First come named turns, each shown by rows before and after it. For each pair of rows after them, which turns, in which order, take the first row to the second? The first pair is done for you.
turn mam:
-13.9	-1.4	-9.8	-8.5	-13.0	-7.0	-3.0	10.8	14.9 => -7.7	-0.9	-0.7	-14.3	-9.2	-16.2	-13.7	4.9	-0.6
-5.9	4.8	-10.4	22.6	-0.1	22.9	17.8	2.4	7.5 => -15.1	6.0	-12.0	-3.8	15.4	-12.1	25.7	-6.9	-13.4
0.3	-6.2	14.7	-12.0	-19.5	-14.9	-33.3	1.6	3.8 => -7.2	-10.9	5.8	3.5	-24.7	5.1	-19.4	11.6	28.0
turn kiseg:
-1.9	-13.9	16.2	-20.7	7.7	-15.9	-1.3	-14.2	-26.7 => -13.3	-15.3	1.9	-12.8	15.9	-6.7	29.2	-10.8	-16.2
-1.9	1.4	-0.3	3.0	2.3	3.9	9.7	-0.5	-0.5 => -4.6	-2.1	-0.4	0.0	-5.5	0.9	0.3	3.3	7.9
-9.1	-8.3	-13.7	9.6	-17.8	16.5	0.9	15.7	61.0 => 22.0	-1.8	21.1	-3.5	-23.4	-2.9	-56.0	-0.7	22.0
-0.8	-14.3	0.9	-10.8	7.4	1.0	-6.4	8.5	10.7 => 6.2	-10.9	6.8	-11.3	12.3	-0.9	-10.6	5.2	-0.5
turn rege:
8.5	23.5	10.3	10.2	24.7	3.3	7.5	-6.7	-9.8 => -4.8	13.9	-0.4	16.1	1.6	15.6	0.1	8.8	26.0
2.4	-4.0	3.9	11.8	14.5	8.5	-2.6	-20.7	13.4 => -4.2	-6.1	-4.1	5.8	15.8	2.2	3.1	-18.7	17.9
-5.6	-1.4	-11.7	-5.4	2.8	-7.1	5.1	-4.2	0.0 => 9.2	1.3	0.3	3.0	1.1	4.9	-10.4	-7.6	-5.0
turn viveg:
14.1	-0.2	9.4	10.1	-11.8	14.5	-26.7	0.4	1.1 => 5.0	-3.3	-1.7	16.6	-11.5	24.1	-9.0	7.0	13.8
31.5	9.9	31.7	12.1	-21.4	55.3	-11.7	-4.8	-28.9 => 1.6	-8.4	13.6	-6.2	-55.0	40.9	-31.7	17.2	23.1
18.8	7.8	20.2	10.6	-3.2	16.7	-12.6	14.4	-11.2 => 1.6	0.2	9.6	4.9	-17.1	12.8	-13.5	26.7	14.5
5.4	10.6	19.4	6.6	-4.7	2.5	-7.8	0.6	-13.4 => -10.7	2.8	6.5	4.7	-17.3	2.9	-4.0	12.0	13.0
turn geb:
-5.9	6.9	-6.2	-11.6	14.7	-13.6	21.2	-3.1	-8.9 => 10.2	2.0	10.8	-6.8	-8.7	-5.6	-27.4	-0.1	-1.5
11.5	10.3	11.1	-19.4	31.1	-20.0	9.2	-8.3	-23.0 => 28.5	7.4	25.4	3.6	6.5	13.2	-27.8	-1.6	-8.1
-5.7	6.4	-10.5	-11.6	10.0	-14.9	21.9	-4.9	-5.3 => 10.3	2.5	8.2	-7.6	-12.3	-5.9	-26.3	1.3	0.9
6.0	6.7	1.5	-0.1	6.8	2.1	17.6	1.2	-13.2 => 10.6	5.5	8.8	-8.4	-1.2	-6.9	-6.0	0.1	-15.5
Pairs:
Each pair is two turns apart.
-23.0	-3.3	-8.2	-7.1	-30.1	2.0	-18.9	0.6	20.4 => -7.8	2.1	-1.9	19.0	-25.1	29.1	-14.2	-2.4	17.5 => kiseg mam
-1.4	-8.0	6.0	-32.8	-7.1	-32.7	-24.7	-6.6	-22.1 => -10.8	-5.4	-15.7	12.1	10.0	24.9	44.6	0.2	0.7 => mam geb
-26.6	5.1	-3.4	-19.6	-5.2	-11.9	24.3	5.8	0.1 => -5.3	8.6	8.4	15.0	-13.0	33.8	14.5	8.6	6.3 => rege mam
0.7	-5.4	2.4	-12.9	-14.1	-15.6	-16.8	2.8	-12.0 => -12.1	-8.1	-11.0	-12.1	-14.6	-14.9	0.6	7.9	2.8 => kiseg viveg
-4.8	1.7	-17.5	12.3	5.4	16.5	30.4	6.2	15.2 => -16.7	-3.8	-21.2	-2.8	-4.0	-1.1	19.1	12.2	26.3 => kiseg geb
12.6	1.3	24.5	7.2	-3.4	12.8	-26.4	-2.4	-22.4 => 9.5	3.1	14.3	21.7	8.4	29.7	4.4	-1.7	-19.9 => viveg viveg
6.6	3.5	-5.4	8.9	-15.6	30.8	-10.2	12.4	19.4 => 11.4	3.9	2.0	1.2	-19.5	22.0	-25.9	10.6	14.6 => viveg viveg
15.0	-11.7	-9.1	14.8	-1.0	27.1	-5.2	2.4	8.1 => 21.8	-9.1	-1.0	-3.8	12.2	-3.3	-11.1	-10.8	-25.2 => geb mam
-15.0	17.7	8.8	12.3	-11.1	2.8	-21.5	8.4	13.0 => -3.5	23.6	16.5	6.5	0.5	-9.3	-23.2	-1.9	-14.7 => rege mam
-12.1	-3.2	-6.6	-17.3	0.8	-20.5	7.0	1.7	5.4 => -10.8	-0.7	-8.9	-4.0	9.9	-9.0	24.7	-0.3	2.7 => kiseg viveg
8.1	13.1	7.5	-17.7	5.7	-12.1	-21.2	-9.3	-2.2 => -7.8	7.7	-4.5	-23.1	1.5	-18.7	-10.3	-3.4	14.0 => kiseg viveg
18.5	10.3	10.9	-1.2	11.7	-11.9	-1.3	-14.3	-16.3 => 11.6	6.7	-2.3	16.8	8.7	15.6	20.3	-4.9	8.1 => geb kiseg
-2.0	-3.6	3.5	8.1	-3.9	11.7	-5.6	8.0	7.0 => -0.1	-3.2	6.5	5.7	-4.8	7.2	-13.1	7.0	5.1 => viveg viveg
8.5	-1.6	-0.2	11.7	-0.4	28.8	-0.2	-1.5	2.5 => -15.3	-9.4	-15.5	-19.4	-0.3	-9.8	7.3	2.1	8.6 => viveg rege
21.2	6.0	9.7	2.7	5.5	-2.0	-0.1	-16.2	-21.3 => -11.3	-6.4	-15.7	-9.7	-3.9	-8.3	19.3	0.0	17.6 => rege geb
-14.4	-3.3	-14.8	-12.9	-12.0	1.6	-19.2	6.0	5.4 => 4.5	2.8	-2.6	3.1	-8.4	20.3	-24.2	1.1	-10.2 => rege mam
-22.6	-1.1	-22.9	1.9	10.9	-1.9	39.3	5.1	12.5 => -27.3	-9.0	-17.2	-17.9	-10.2	-23.7	3.3	10.8	23.7 => viveg viveg
-6.3	-2.9	-1.9	4.6	-16.0	2.9	-17.5	2.0	9.3 => 1.5	-1.3	2.7	7.0	-13.4	5.2	-19.7	0.1	2.3 => rege geb
-6.6	-1.4	-0.5	-4.1	-10.0	-2.2	-8.4	1.6	14.5 => -0.1	0.9	3.9	7.0	-9.5	12.8	-7.3	0.7	10.9 => kiseg mam
-24.0	-6.8	-19.8	-18.0	-4.3	-32.5	0.4	6.5	4.0 => 18.4	4.7	12.6	10.7	-7.6	1.5	-35.1	-3.0	-21.2 => geb kiseg
14.0	0.6	3.2	8.5	11.7	4.3	3.7	-6.2	-27.4 => -2.1	-9.0	-10.0	18.0	-5.3	19.3	9.2	10.1	10.5 => mam kiseg
-7.0	-7.0	8.2	16.4	-18.4	15.2	-18.1	3.1	-1.4 => -22.4	-4.5	-6.8	0.4	6.3	-5.9	19.8	-5.0	-19.0 => viveg geb
-2.0	-2.2	9.1	-26.3	2.0	-35.6	-21.3	-14.7	-23.4 => -8.9	-3.6	-10.9	27.8	0.9	34.9	28.2	2.5	19.3 => rege viveg
-2.3	4.1	-16.3	10.3	19.7	22.6	41.8	-1.8	0.7 => 27.7	10.1	12.5	9.8	14.8	20.8	-4.6	-13.0	-30.7 => mam mam
4.7	-0.3	-2.3	14.1	-1.6	26.5	8.3	-8.1	3.5 => -14.1	-9.6	-8.8	-5.8	-16.1	6.6	-2.6	0.5	20.5 => rege kiseg
17.0	-6.4	13.5	8.4	-14.2	-2.9	-44.8	2.3	-1.1 => -26.2	-12.2	-26.5	-6.1	3.0	-19.2	22.0	10.8	19.9 => mam geb
6.7	0.7	-2.6	-13.6	11.3	-22.7	2.7	-7.7	-21.9 => -1.2	-2.3	-18.5	11.6	5.5	9.6	27.8	3.4	6.2 => rege geb
0.4	5.6	20.7	-1.5	-4.7	13.6	-9.7	-9.0	-3.1 => -8.5	1.5	15.9	-10.0	-11.3	4.7	-16.1	-7.2	3.7 => kiseg viveg
33.2	23.0	11.4	-13.1	5.6	-18.0	-28.4	1.4	-36.4 => -12.2	15.0	-36.0	-10.4	13.6	-12.0	46.1	20.7	6.7 => mam rege
-32.5	13.7	-11.4	-29.5	5.0	-25.3	14.8	-0.3	-5.2 => -26.2	9.6	-2.3	-19.6	-25.9	-10.1	-25.3	11.2	22.3 => mam rege
9.2	-6.7	-9.2	6.5	-17.7	15.5	-25.9	0.5	14.9 => -8.4	-11.8	-19.5	-7.7	-16.9	-4.3	-14.5	3.1	23.3 => geb kiseg
0.1	-6.2	5.4	4.6	-14.1	14.3	-5.4	10.7	20.7 => 3.3	-4.6	10.8	-18.2	-3.4	-19.1	-10.1	-2.1	-6.7 => mam mam
25.0	3.3	13.3	8.5	-0.6	3.7	-10.2	-2.6	-12.1 => 22.9	1.8	14.3	5.2	-4.5	1.6	-16.9	0.3	-6.5 => mam viveg
6.2	-9.0	-3.3	-25.8	15.0	-24.8	-22.5	-4.6	-24.2 => -9.8	-18.5	-15.1	-25.4	-4.7	-19.9	-30.9	10.1	12.7 => viveg kiseg
-4.9	1.6	-9.3	12.9	-1.6	20.5	22.3	-2.0	10.5 => 14.8	4.9	11.6	14.5	-9.9	22.2	-14.3	-5.7	-1.9 => mam rege
8.9	18.6	11.2	8.2	22.5	-5.7	29.9	-20.9	-34.9 => 22.6	15.1	27.0	30.6	-10.7	27.9	-19.9	-7.5	-1.3 => rege viveg
24.3	9.7	12.3	2.1	8.1	1.4	-5.3	-11.9	-29.4 => -9.4	-6.9	-7.3	-19.5	-17.0	-21.8	-15.6	7.7	15.1 => viveg mam
